Here are some numbered points:
[-0.09 -0.27 1.59 0.25 -1.57 -0.48 0.11 -0.80 -0.96 -0.65 0.79 -0.51 -0.86 -0.61 -0.23 -0.71 -1.48 0.44 -0.82 -0.07 0.51 1.48 0.83 0.30 -0.74 -0.82 -0.42 -0.08 -0.50 2.33 -0.54 -0.69] 0
[0.59 -1.03 1.79 -0.14 -1.15 3.89 -0.24 -1.65 -0.74 -0.50 -0.70 0.05 1.82 -2.16 -0.21 -1.13 -2.83 2.07 -0.36 0.63 0.62 2.95 1.66 1.58 -2.08 -2.90 0.97 1.77 0.68 2.69 -0.12 0.12] 1
[-0.44 0.24 2.28 0.28 -1.66 1.25 -1.38 -2.34 -0.96 0.48 0.11 0.67 1.08 -0.19 1.89 -1.60 0.27 1.70 1.96 1.62 -0.46 0.37 -2.13 0.49 0.30 -2.10 0.08 1.22 0.42 -1.64 -0.67 0.78] 2
[0.12 1.67 -0.44 0.55 0.35 0.75 1.00 1.08 0.90 1.03 0.48 1.68 -1.07 0.25 0.36 1.41 1.25 -0.29 0.62 -0.30 -1.55 -0.43 -1.05 -1.71 1.21 -1.38 1.28 -1.71 -0.77 -1.04 1.36 -0.07] 3
[-0.51 0.18 1.39 -0.33 -0.94 -0.04 0.26 -0.19 -0.83 -0.45 0.76 0.46 -0.53 1.15 -0.93 -0.44 0.29 0.20 0.50 -1.53 0.83 0.52 0.40 -0.45 1.21 1.40 -0.41 0.09 0.00 0.20 0.19 0.29] 4
[-0.69 -0.45 0.03 0.80 -0.90 -3.17 0.37 -0.19 -1.49 -1.05 1.13 -0.55 -0.80 2.00 -0.14 0.28 1.43 -2.61 -1.21 0.37 -1.17 -2.56 0.24 -0.42 2.93 3.45 -1.10 -1.25 -1.08 -0.81 -1.04 -0.46] 5
[0.17 0.46 -0.73 -0.18 0.22 0.49 -1.20 0.00 0.06 0.87 -0.08 -0.15 1.09 -0.50 0.69 -0.18 0.75 0.73 2.55 2.03 0.77 0.49 -1.15 0.53 -0.37 -1.73 0.58 0.67 -0.51 -1.08 -1.23 0.63] 6
[0.18 1.30 0.15 -0.06 0.35 -0.96 -0.40 -0.19 0.83 0.29 0.06 0.32 -0.21 -0.94 1.49 -1.01 0.18 0.93 0.45 0.08 -0.90 -0.54 -2.41 0.65 0.01 -1.54 -0.18 0.39 -0.65 -1.45 -0.13 -0.24] 7
[0.18 0.95 -1.36 -1.20 2.36 -0.68 0.19 2.00 0.95 -1.12 -0.22 -2.49 -0.19 -1.57 0.16 0.59 -1.46 -1.03 -1.60 -1.58 0.34 0.57 1.53 0.83 -1.68 0.75 -0.24 0.55 -0.35 1.67 -0.91 -1.08] 8
[0.78 -1.20 -0.12 0.33 -2.05 0.20 0.75 -0.29 -1.03 -1.13 1.01 -0.41 -0.12 0.56 -0.63 0.22 -0.15 -1.93 -0.37 0.18 -0.54 0.14 2.12 0.34 0.50 2.22 -0.26 -0.29 -0.13 0.96 0.00 -0.16] 9
[1.23 -0.65 -0.38 0.40 -0.46 0.88 -0.80 -0.27 -0.66 0.21 -0.83 0.15 2.18 -1.25 0.99 0.10 0.29 0.57 1.32 2.52 -0.87 -0.80 -1.16 0.91 -0.50 -0.21 0.18 0.40 0.67 -2.43 0.19 0.30] 10
[0.65 1.31 0.50 1.58 -0.43 0.25 1.21 0.38 0.11 0.96 0.09 1.28 -1.70 1.38 0.35 0.91 1.27 -0.28 -0.43 -0.36 -1.15 -0.68 -1.18 -0.92 1.21 -0.61 -0.01 -1.86 -0.24 -1.28 1.83 0.11] 11
[-0.75 0.51 0.58 -0.18 0.22 -2.01 0.01 -0.61 -0.51 -0.76 0.64 -0.74 -1.16 1.98 0.19 0.32 -0.78 -0.80 -1.85 -1.99 0.37 -0.96 1.13 -0.81 0.05 1.01 -0.73 -0.76 0.18 1.65 -0.28 -1.29] 12
[1.02 -1.47 -1.40 -0.89 -1.22 -1.27 1.63 -1.34 0.18 -0.28 -0.14 1.33 -0.66 0.32 -0.19 0.15 0.62 -1.50 0.40 -0.67 -0.40 -0.79 1.32 -0.71 0.83 1.88 -0.89 -0.60 0.69 -0.08 0.76 0.75] 13
[-2.19 -0.19 -0.04 -0.17 0.31 -0.22 1.38 -0.61 0.27 0.59 -0.76 -0.22 -1.25 0.76 -0.44 -0.27 -1.55 -1.06 -2.14 -0.52 0.67 -0.50 1.73 -0.63 1.11 -0.14 -0.12 0.82 -0.77 1.84 -0.20 0.10] 14
[-1.18 0.80 -0.32 -0.93 1.50 0.53 -0.57 1.11 0.36 -0.07 -1.07 -0.11 1.17 -0.15 -0.16 0.51 -0.04 -0.02 1.45 -0.87 1.13 0.50 -0.34 0.49 -0.94 -0.45 0.64 -0.55 -0.26 -0.84 -0.33 -0.20] 15
[0.27 0.99 -1.41 -0.02 1.97 -0.14 1.24 2.79 1.42 0.08 -1.12 -1.21 -0.07 -1.21 1.21 -0.89 -1.66 -0.16 -2.15 0.21 -0.05 -0.80 -0.69 1.48 -0.88 -0.01 -0.61 -0.15 -0.20 -0.69 0.10 -0.73] 16
[-0.34 0.34 -0.44 -0.39 0.17 1.09 -0.68 -0.42 0.41 1.12 -1.24 1.56 2.32 -1.56 0.56 0.78 1.18 1.53 2.91 0.18 -0.77 0.04 -1.43 -0.81 0.14 -2.00 0.99 -0.11 -0.19 -2.07 0.23 0.92] 17
Which three points above are nearest to each new point by angle, seen from the average point of the numbered points? Their numbers follow each, nearest first.
[1.17 0.39 -1.09 0.25 0.62 0.26 0.69 2.54 0.62 -0.57 -0.57 0.41 0.36 0.05 -0.43 1.49 -0.06 -0.27 0.57 -1.76 -0.61 0.89 0.84 -0.05 -0.46 0.51 0.62 -0.94 -1.34 0.47 -0.22 -0.12] 8 15 3
[-0.27 -0.08 -0.21 -0.18 0.50 -1.13 -0.61 -0.38 1.04 -0.47 1.18 0.86 -0.81 0.92 0.18 -0.54 0.80 0.88 0.85 -3.04 -0.04 1.00 0.53 -1.84 0.11 -1.00 1.18 -0.46 -0.11 2.46 0.11 -1.39] 12 4 0
[-0.14 0.85 0.07 0.29 1.26 0.28 -1.38 -0.77 0.49 1.25 -1.23 1.37 2.52 -1.08 2.00 -0.23 0.88 1.58 2.27 0.56 -0.70 -0.80 -2.50 -0.54 -0.17 -2.28 0.50 -0.18 0.44 -1.91 -0.08 0.31] 17 6 7
[2.39 -1.65 -0.93 0.48 -1.03 0.60 0.24 0.50 -0.44 -1.71 0.28 -0.11 0.70 0.55 -0.78 0.35 -0.42 -0.62 -0.92 0.23 -0.83 1.07 2.27 1.17 -0.90 1.58 0.03 -0.07 0.04 2.01 -0.20 -0.70] 9 0 8
[1.84 -1.55 -0.50 0.36 -0.93 1.71 -0.69 -0.60 -0.52 0.53 -1.14 0.78 2.68 -1.74 0.10 0.64 0.98 0.93 0.98 2.93 -1.61 -0.52 -0.85 0.60 -0.84 -0.17 0.59 0.34 1.25 -2.15 1.35 0.78] 10 17 6
[-0.24 -0.74 0.51 -0.29 -0.84 -0.67 -1.39 -1.16 -1.23 -0.86 0.86 -2.42 0.14 0.69 0.30 -1.27 -0.64 -0.15 -0.51 2.05 1.72 0.57 1.03 1.09 -1.49 0.24 -0.84 0.48 1.29 1.43 -1.26 -0.74] 0 1 9
[-1.53 2.13 1.66 -0.43 0.03 2.54 0.77 -0.29 1.11 -0.30 -1.12 0.58 -0.63 -1.61 0.49 0.90 -1.77 1.22 -1.75 -2.09 -0.94 2.39 1.37 -0.16 -2.20 -4.05 1.78 0.66 -0.36 3.43 0.50 -0.36] 1 0 14
[0.33 0.06 1.50 -0.35 -0.77 -1.13 -0.99 -1.07 -1.09 0.24 1.12 -1.29 -0.54 -0.19 0.95 -1.42 0.82 -0.34 1.54 1.05 0.54 -0.01 -0.92 1.18 -0.33 -0.02 -0.61 0.14 1.04 -1.43 -0.56 0.04] 2 6 10
[-1.10 -0.02 1.66 0.87 -0.85 -1.10 0.02 -0.37 -1.79 -1.28 1.13 -1.09 -0.82 1.53 -0.80 -0.17 -0.25 -1.49 -1.77 -0.51 0.12 -0.57 0.59 -0.05 1.74 2.21 -0.93 -0.29 -0.91 0.49 -0.73 -0.58] 5 12 9
[-0.30 0.14 -0.93 -1.04 1.98 -0.18 -0.99 0.70 1.10 0.05 -0.19 -1.99 0.77 -1.79 0.99 -0.64 -0.38 -0.40 0.14 0.80 0.20 0.50 0.05 1.08 -1.34 -1.08 0.03 0.91 0.31 0.62 -0.73 -0.89] 8 16 15
[-0.87 -0.27 1.63 -0.56 -1.30 1.09 0.07 -1.70 -0.65 0.51 0.22 0.92 -0.17 0.59 -0.45 -0.42 -0.11 0.75 -0.17 -0.60 0.85 0.16 -0.15 -0.87 0.60 -0.24 -0.30 0.52 0.40 0.19 1.06 0.98] 4 2 1
[-0.02 1.58 0.87 0.36 0.51 -0.22 -0.58 0.27 1.01 0.23 -0.23 0.31 -0.37 -1.38 0.69 0.32 1.02 1.08 0.13 -0.40 -2.14 0.23 -1.34 0.17 0.12 -2.35 0.63 0.49 -0.56 0.22 0.57 -0.68] 7 3 17
